[-80  74 -47 -28]
Report the entry just right of -47.
-28
The entry just right of the largest entry: -47

Questions about the array below.
1) Report the 4th-last entry, reading row by row.
2) Report the second entry on the main diagonal.
3) Report the entry directly below the smallest entry.
4) Report the first entry on the main diagonal.
5) Report the largest entry in the first row.
6) Report the last entry, reading row by row.
7) Report the bottom-left entry.
8) Report the smallest entry.
array([[ -4,   7,   4,  13, -17,   4,  19],
       [ -9,   2,  -4,   5,  20, -28, -14],
       [ -1,  -2,   8,   9,   3,  -7,   4],
       [ 13, -18,   2,   6, -13, -25,   7],
       [  1,   2,  -2,   1,  18,  -6,  10],
       [-26, -13,  19,  37,  20,  -2,  19],
       [-14,   3,   0,   0,  14,   0,  -1],
       [  0,  -6,   9,   8, -12,  -5,   5],
       [  0,   3,   4,   2,  14,  -1,  -6],
       [  7,  19, -34, -33, -13,  32,  10],
       [ -7, -14,  30,  25,  10, -28,   4],
       [ 16,  11, -23,  14,  12, -10,  -9],
       [ 30, -25, -10, -12, -15, -12,   9],
       [ 37, -25,  -1, -11, -19, -25,  23]])
1) -11
2) 2
3) 30
4) -4
5) 19
6) 23
7) 37
8) -34

data =
  4   65  -13   -6    8  -28   -9  -26   -1    6
  1   12   25    5    3   17    0   10  -29    3
 -2    5  -22   -3   18   -3   -1   -6   19   11
-16   27   31    3   16   38   36  -14    4   -2
 49   -8  -35    6   -4    3   11   11   -2   -4
  8    8  -60   -2   -4   56  -37   18   11  -10
-19  -14    2    7   -2   -6    3    1   11   -5
 -2   35    4   -7   -6  -38   13   20   14   -5
 -4   33  -14   22   20   11  -15   12   35    9
 13   44   23    7  -59  -16    4    3    0    5
 16  -47   40    1   75  -16    6   -6   -6    8
 39   18  -38    1   54   11  -18    2   27    2
-17   -5   -3   10  -44   35   14   11  -12    1
 31   29  -25    4    6   30   -2   13    6  -15
  8  -15    2    1   12  -43    2   -2   14  -15
-14   29  -19    3   -5   36    1  -21   11    1
Counting starts at 1.
The bottom-left entry -> -14
The entry in row 3 and column 1: -2
The entry just left of the largest entry -> 1
Read off the entry in the bottom-right corner.
1
Read off the top-left entry.
4
Read off the entry directly below -37.
3
Read off the entry at row 1, column 3.
-13
The top entry of the column that holds the largest entry -> 8
Read off the entry in the top-right corner.
6
Read off the entry in row 3 and column 2.
5
The entry directly above the smallest entry -> -35
Read off the entry directly below -26.
10
The entry in row 2 and column 1 -> 1
The entry directly below 56: -6
Read off the entry at row 2, column 2.
12
The entry directly above 23: -14
The entry directly below the smallest entry -> 2
Read off the entry just left of the smallest entry.
8
The entry just right of the largest entry is -16
Read off the largest entry.
75
The entry at row 1, column 2 -> 65
Read off the entry in row 3 and column 3.
-22
The entry directly above 44: 33
The smallest entry is -60

Read these off the table that follows. Counting starts at 1.
1) What is the entry just right of 11?
2) What is the entry directly above the smallest entry?
3) What is the entry at row 2, column 3?
4) What is the entry in row 1 and column 2?
[[32 74 16 38 61]
 [48 70 36 11 92]]
1) 92
2) 38
3) 36
4) 74

-323,11,-881,42,-49
369,-231,-435,191,527
674,-103,152,181,676
236,43,585,178,141
Indices start at 1.
The entry at row 2, column 2: -231
The bottom-left entry: 236
Read off the entry in row 1 and column 3.
-881
Read off the entry at row 1, column 2.
11
The entry at row 3, column 2 is -103
The entry directly below the smallest entry is -435
Read off the entry in the top-left corner.
-323

 23   44   25    1   32  -28    0    2  -33   41  -18  -67
 37  -43  -22  -22  -23   41  -39   12  -25   20   42   41
-29   48   31   21   26  -39   30   -8   20   -1  -42  -53
-43   -6   23    4  -29    8  -10    6   21   88  -13  -29
 15  -50  -28  -11  -33   35  -19    4    2  -17   33   65
 18   51   24   11   45  -42   14   -5  -25    7  -23  -66
 -9   48   14   17   37  -37   40  -12   15  -57  -39  -30
Counting starts at 1.
The entry in row 1 and column 3 is 25
The entry directly above 35 is 8
The bottom entry of the column that holds the smallest entry: -30
The minimum is -67
The entry in the top-left corner is 23
Find the bottom-left entry.
A: -9
Find the bottom entry of the column that holds the largest entry.
A: -57
The largest entry -> 88
Find the top entry of the column that holds the largest entry.
A: 41
The entry directly above the largest entry -> -1
The entry directly above -6 -> 48
Find the entry directly above 12.
A: 2
Find the entry just left of -17.
A: 2
The entry just right of the largest entry -> -13
Find the entry just left of -8.
A: 30
The entry at row 1, column 2: 44
The entry just right of 17: 37
The entry just left of 42: 20
The entry at row 2, column 1 is 37
The entry in row 3 and column 1: -29
Find the entry just left of 32.
A: 1

X =
array([[-0.13,  0.15, -0.10, -0.10, -0.07, -0.14],
       [-0.11, -0.09, -0.07, -0.18,  0.07,  0.04],
       [ 0.07, -0.24,  0.03, -0.03, -0.08, -0.04],
       [-0.19,  0.07, -0.20, -0.05,  0.23, -0.10],
       [-0.10, -0.24, -0.03,  0.01, -0.01,  0.13],
       [ 0.14, -0.16,  0.03,  0.00, -0.18,  0.09]])
Counting starts at 1.
The entry at row 1, column 3 is -0.10
The entry at row 3, column 1: 0.07
The entry in the top-right corner is -0.14
Which number is the entry in row 1 and column 1?
A: -0.13
Which number is the entry at row 1, column 2?
A: 0.15
Which number is the entry in the bottom-left corner?
A: 0.14
Which number is the bottom entry of the column that holds the largest entry?
A: -0.18
The entry in row 2 and column 3: -0.07
Which number is the entry in the bottom-right corner?
A: 0.09
Which number is the entry directly above the largest entry?
A: -0.08
Which number is the entry just left of the largest entry?
A: -0.05
The entry just left of 0.13 -> -0.01
The top entry of the column that holds the largest entry is -0.07
The entry at row 3, column 2 -> -0.24
The entry just right of the largest entry is -0.10
The entry at row 2, column 1 is -0.11
The entry directly below -0.19: -0.10
Which number is the entry at row 3, column 3?
A: 0.03

a =
[[ 10  20 -55  31  17  44]
 [  0   6 -55  53  14  72]
 [ 41  51  26  13 -15  21]
 [ 19  61  16  17 -36  17]
 [ 22  61  16  21 -33  12]
 [ 44  48  16  27  -3  12]]
The last entry, reading row by row is 12
The entry directly below 51 -> 61
Find the top-right entry.
44
Find the entry just right of 51.
26
Find the entry just left of 72.
14
The first entry, reading row by row is 10
Find the first entry of the largest entry's row.
0
The entry directly above -3 is -33
The last entry in the row that holds the largest entry -> 72
The entry just left of -15 is 13
Find the smallest entry in the last row.
-3
Find the entry directly below 14.
-15
Find the fourth-last entry, reading row by row.
16
Find the entry directly below 20.
6
The entry directly above 48 -> 61
